Each row is where one point has got to under a steady rotation. How many steps took it there?
The counts run from 0 to 566.
.43; .29; .08; .03; -.19; -.01; -.13; -.04; -.06; -.02; .24; -.04; .08; -.09; -.36; -.25; .00; -.11; -.04; -.21; .32; .05; .17; .21; -.14; .07; .23; .24; -.17; .32; -.16; -.35; .47; .26; .25; -.32; .11; -.20; -.03; .17; -.33; -.17; -.13; .04; .04; .16; .13; .40; -.28 => 468
-.12; -.15; -.19; .42; -.37; -.54; .01; .02; -.32; .18; -.42; -.01; -.10; -.09; -.07; .08; .45; .16; -.16; .10; -.02; .41; .14; -.14; .41; .10; -.07; -.25; .17; -.05; .01; -.18; .19; -.02; -.32; .04; .05; -.15; .07; -.19; .31; .05; .31; -.19; -.07; .23; -.23; -.29; -.31 => 489
-.06; -.38; -.21; -.13; -.18; -.50; -.27; -.35; .20; .10; -.12; .02; -.14; -.06; .17; -.28; .47; .00; .20; .18; -.16; .39; .05; -.01; .00; -.25; .08; -.39; .06; -.05; .07; .07; -.29; .11; .29; .06; .41; -.21; .15; -.40; -.01; .09; -.27; -.05; -.22; .02; -.09; -.41; -.02 => 391
-.27; -.06; .05; -.25; -.11; -.41; -.08; -.02; .02; -.02; .12; .30; -.14; .25; -.09; -.06; .04; .21; -.04; -.22; .33; .16; .31; .01; .12; .04; -.21; -.48; -.06; -.09; .31; .16; -.04; .25; .30; -.01; .24; .06; .10; -.15; -.29; .10; -.31; .08; .06; .32; -.53; .10; -.27 => 194
-.26; .11; .32; .19; -.20; -.24; -.22; -.06; .07; .31; .07; .16; -.05; -.05; -.20; -.25; -.28; .10; -.20; -.29; .29; .19; .37; -.14; .17; .16; .18; -.42; -.22; .02; .12; -.34; .07; -.16; .37; .10; .08; .39; .04; -.38; -.15; -.04; -.43; .31; -.13; .28; -.31; .03; -.25 => 276
.24; .18; .02; .19; -.33; -.04; -.01; -.17; -.01; .02; -.56; .20; -.25; .01; .20; -.20; .23; .21; .33; -.30; .06; .03; .35; -.18; -.22; .31; .19; .05; .29; .05; -.39; -.05; -.12; .04; -.18; .22; -.05; -.11; -.17; .14; .08; -.12; .44; -.37; -.04; .38; -.19; -.01; -.12 => 239
.15; .30; -.24; .31; -.16; -.22; .14; -.42; -.42; -.09; .30; .28; .03; .06; .25; .34; .33; -.24; .07; -.32; -.11; -.05; .00; .13; -.35; -.02; -.22; .18; .21; .09; -.19; -.09; .17; .14; -.14; .02; .17; -.56; -.06; -.03; -.11; -.15; .23; -.06; .09; .15; -.37; .08; -.01 => 46
-.21; -.12; -.09; .13; -.43; .16; .02; -.02; -.23; .24; -.25; .18; .01; .30; -.29; -.21; .13; .47; -.29; .15; .16; .15; .14; .30; -.18; .04; -.26; -.04; -.12; -.18; .18; -.33; .11; .06; .03; -.12; .12; -.15; -.24; -.43; -.30; -.01; -.34; .35; .09; .04; -.33; .03; -.42 => 76
-.24; .33; -.13; .16; .10; -.43; -.37; -.33; .05; .27; .03; .26; .20; -.13; .20; -.17; .24; -.19; .14; -.33; .16; -.25; .11; -.06; -.13; .09; .09; -.35; .24; .04; -.32; -.01; -.31; -.20; .37; .35; .25; -.14; -.03; -.13; -.09; -.07; -.25; .06; -.04; .37; -.17; .12; .05 => 444
.21; .14; .13; -.19; -.24; .07; .28; -.29; .07; .07; .03; .46; -.19; .32; .00; -.20; -.08; .10; .08; -.44; .06; .12; .25; .07; -.38; .16; -.02; -.10; -.08; -.10; -.01; .13; -.13; .21; .23; -.14; .16; -.28; -.34; -.04; -.41; -.21; -.02; .24; .19; .22; -.53; .27; -.05 => 329
.02; .17; -.10; .67; -.15; -.28; -.25; -.01; -.35; .04; -.19; -.18; .33; -.31; -.08; .00; .13; .00; -.01; .01; .31; .07; -.06; -.19; .26; .16; .12; .12; .16; .24; -.28; -.47; .32; -.08; -.20; .14; -.14; .08; -.07; -.15; .25; .04; .42; -.31; -.07; .21; .00; -.06; -.26 => 488
-.27; -.24; -.05; -.08; -.22; .15; -.02; -.47; .23; .00; .13; .32; .01; .13; .16; -.37; .25; -.02; .18; .04; -.33; .23; -.13; -.16; -.11; -.44; -.15; -.05; -.25; -.20; -.05; -.12; -.53; -.08; .20; .09; .10; .10; -.16; -.44; -.23; -.08; -.21; .20; -.11; -.19; -.42; -.40; .10 => 478
-.20; -.15; .02; .18; -.26; -.28; .00; .12; -.01; -.21; -.33; -.02; -.28; .08; -.05; -.24; .17; .18; .06; .06; .14; .54; .18; -.39; .42; .02; .00; .00; -.01; .15; .03; -.23; .11; .09; -.26; .10; -.17; .24; .07; -.07; .29; .23; .36; -.43; -.24; .20; -.37; -.34; -.15 => 540
.18; -.08; -.11; -.10; -.14; -.02; -.22; -.53; .42; -.02; -.04; .16; -.12; -.19; .24; -.50; .43; -.25; .21; -.05; -.43; .24; .07; -.15; -.28; -.17; .31; -.01; -.01; -.04; -.51; -.16; -.40; -.07; .19; .11; .03; -.04; .06; .01; -.11; -.20; -.14; -.02; -.19; -.07; .13; -.23; .14 => 172
.34; .23; .09; -.11; -.08; .00; -.07; -.19; .34; -.54; .04; .05; .07; -.06; .03; -.37; .24; -.18; .01; -.29; .05; .17; .13; -.48; .16; .01; .08; .14; -.08; .04; -.50; .00; -.06; .11; -.02; -.06; -.35; .05; -.07; .67; -.05; -.06; .32; -.28; .10; .01; .04; .12; .02 => 369
.31; .45; -.01; .44; -.17; -.02; .07; -.28; -.26; -.10; .30; .04; .15; -.22; .04; -.01; .06; -.30; .02; -.36; -.09; .09; .00; -.16; -.04; .14; .12; .44; -.07; .37; -.41; -.49; .40; -.18; -.24; .03; -.14; -.04; -.02; .20; .08; -.32; .24; -.06; .03; .08; -.08; .16; -.14 => 267
-.08; .14; .07; .16; -.23; .05; -.01; -.09; -.35; -.01; .22; .09; .04; .10; -.18; .06; .10; -.04; -.11; -.07; .19; .12; .13; .37; -.15; -.07; -.09; .36; -.15; .23; .12; -.62; .59; .12; -.16; .00; -.11; -.04; .19; -.26; -.20; -.10; -.33; .00; -.06; .06; -.22; .19; -.44 => 213
-.15; -.18; -.02; .04; -.07; -.47; -.58; -.16; .33; .03; -.04; -.12; .11; -.44; .02; -.26; .26; -.23; .16; .05; .09; .29; .02; -.08; .12; -.14; .29; -.21; .07; .22; -.11; -.33; .04; .10; .30; .08; -.01; .20; .27; -.29; -.02; .09; -.17; -.21; -.22; .08; .07; -.23; -.03 => 87
-.10; .02; -.04; .08; -.08; -.01; -.51; -.38; .26; .02; -.07; -.01; .15; -.31; .05; -.54; .16; -.23; .19; -.04; -.09; .13; .08; -.15; -.01; -.24; .28; .16; -.17; .26; -.34; -.50; -.20; -.18; .28; .36; -.25; .37; .09; -.30; -.09; .01; -.31; -.04; -.28; .01; .12; -.13; .00 => 173
.37; -.16; -.06; -.18; -.17; -.01; .15; -.50; .08; -.27; .43; .12; .20; .28; -.15; -.41; .09; -.01; .30; -.18; .02; .23; -.15; -.18; -.01; -.16; -.12; -.02; -.21; -.04; -.05; .10; -.06; .26; .37; -.43; .22; -.19; -.45; .13; -.42; -.04; .17; .12; .19; -.16; -.18; .09; .12 => 30
.02; .55; -.17; .47; -.01; -.21; -.05; -.06; -.33; -.24; .31; .05; .44; -.03; .06; .13; .13; -.11; .00; -.27; .29; -.30; -.02; -.29; .11; .07; -.23; .37; .20; .28; -.25; -.18; .23; -.09; -.19; .17; -.18; .02; -.11; .25; .11; .00; .39; -.30; .01; .12; -.20; .22; -.12 => 98
-.21; .01; .24; .08; -.40; .26; -.17; .06; -.10; .10; -.30; .24; -.10; .10; -.09; -.19; -.04; .20; -.12; -.09; .28; .20; .40; .26; -.25; .10; .06; .15; -.04; .10; -.01; -.59; .18; .19; -.01; .15; -.43; .00; .00; -.32; -.34; .13; -.15; -.11; -.03; .29; -.35; .25; -.33 => 378
.18; -.14; -.03; -.17; -.34; -.11; .18; -.21; -.07; -.01; .28; .18; -.26; .32; -.22; -.02; .17; .10; -.09; -.03; .06; .25; .17; .39; -.20; -.08; -.34; .02; -.25; -.04; .29; .02; .27; .28; .08; -.37; .34; -.39; .06; .04; -.36; -.09; -.31; .23; .11; -.01; -.24; .10; -.30 => 163
.12; -.03; -.23; .04; -.26; .20; -.29; -.25; .16; -.03; -.32; .07; .06; .06; .15; -.48; .44; .08; .07; .18; -.20; .07; -.05; -.22; -.28; .07; .06; .32; .15; -.13; -.59; -.21; -.39; -.05; .06; .18; -.18; -.06; -.23; .25; -.02; -.06; .02; -.07; -.07; -.24; .25; -.03; .02 => 121
-.07; .13; .07; -.12; .04; -.14; -.18; -.47; .27; -.02; .36; .35; .11; -.10; .28; -.01; .13; -.30; .06; -.44; -.17; .00; .04; -.23; -.31; -.10; .07; -.35; .02; -.16; -.43; .01; -.43; -.09; .41; .00; -.03; -.20; -.06; -.19; -.35; -.11; -.13; .22; .11; .21; -.46; -.01; .10 => 530
-.01; .23; .00; .58; -.30; -.35; -.17; -.05; -.21; .40; -.18; -.16; -.10; -.16; -.23; -.24; -.06; .07; -.09; -.15; .10; .32; .28; -.11; .28; .26; .27; -.05; -.14; .18; -.07; -.36; .21; -.30; .10; .01; .15; .35; .09; -.30; .27; -.14; -.10; .22; -.24; .22; -.04; -.08; -.46 => 272
-.19; .14; -.14; .47; -.10; -.39; .04; -.03; -.29; -.27; .19; -.21; .15; -.03; -.18; -.03; .27; -.11; -.13; .09; .18; .20; -.06; -.30; .45; -.15; -.28; .27; -.03; .31; .07; -.35; .41; -.02; -.34; .11; -.10; .25; .15; -.01; .29; .18; .22; -.31; -.19; .07; -.22; -.14; -.26 => 402
.17; .34; -.13; .20; .10; -.27; -.27; -.17; .04; -.41; .25; -.06; .49; .07; -.09; -.31; .22; -.09; -.05; -.18; .42; -.22; -.07; -.42; .38; -.10; -.25; .21; .05; .10; -.35; -.03; .07; -.07; .05; .05; -.14; .19; -.10; .44; .10; .11; .21; -.19; .00; .00; .06; .23; -.05 => 452
-.07; .09; -.04; -.03; -.24; -.11; -.11; .09; -.29; .02; .07; .08; .11; .22; -.28; -.12; .06; .19; -.36; .02; .43; .00; .22; .46; -.11; .00; -.30; -.05; -.13; -.02; .16; -.27; .40; .22; .16; -.14; .10; -.26; .13; -.06; -.39; -.01; -.50; .24; .08; .11; -.10; .31; -.46 => 162
.09; -.13; -.18; .21; -.44; -.19; .24; -.05; -.09; .00; -.58; .07; -.26; .20; .06; -.19; .33; .33; -.01; .08; -.08; .29; .11; -.27; .10; .20; -.13; -.10; .20; -.22; -.10; .18; -.08; .05; -.34; .10; .05; -.12; -.22; .13; .15; -.03; .44; -.21; -.07; .11; -.25; -.15; -.10 => 238
.10; -.10; -.14; .37; -.33; -.24; -.13; -.04; -.34; .11; .01; -.24; .20; -.26; -.41; .05; .29; .09; -.31; .18; .16; .41; .06; .24; .07; .09; .07; .10; -.06; .16; -.03; -.38; .53; .09; -.14; -.37; -.01; -.24; .01; -.10; .07; -.19; -.05; .20; .03; -.13; .16; .03; -.52 => 520
-.24; -.06; -.22; .01; -.07; -.25; -.03; -.43; .09; .07; .17; .18; -.02; .16; .28; -.22; .46; -.06; .02; .02; -.36; .06; -.01; -.14; -.18; -.24; -.24; -.10; -.04; -.33; -.11; .20; -.53; -.32; .21; .29; .45; -.06; .03; -.09; -.03; -.20; -.38; .29; -.17; -.12; -.16; -.28; .15 => 309
-.09; .09; -.27; .25; -.05; -.34; .00; -.43; .03; .31; .04; .27; .00; .14; .27; -.14; .23; -.06; .24; -.26; -.15; -.09; .11; -.14; -.11; .01; -.11; -.32; .09; -.12; -.05; .22; -.41; -.27; .34; .17; .68; -.08; -.21; -.22; .04; -.18; -.10; .23; -.13; .08; -.32; -.12; .07 => 443
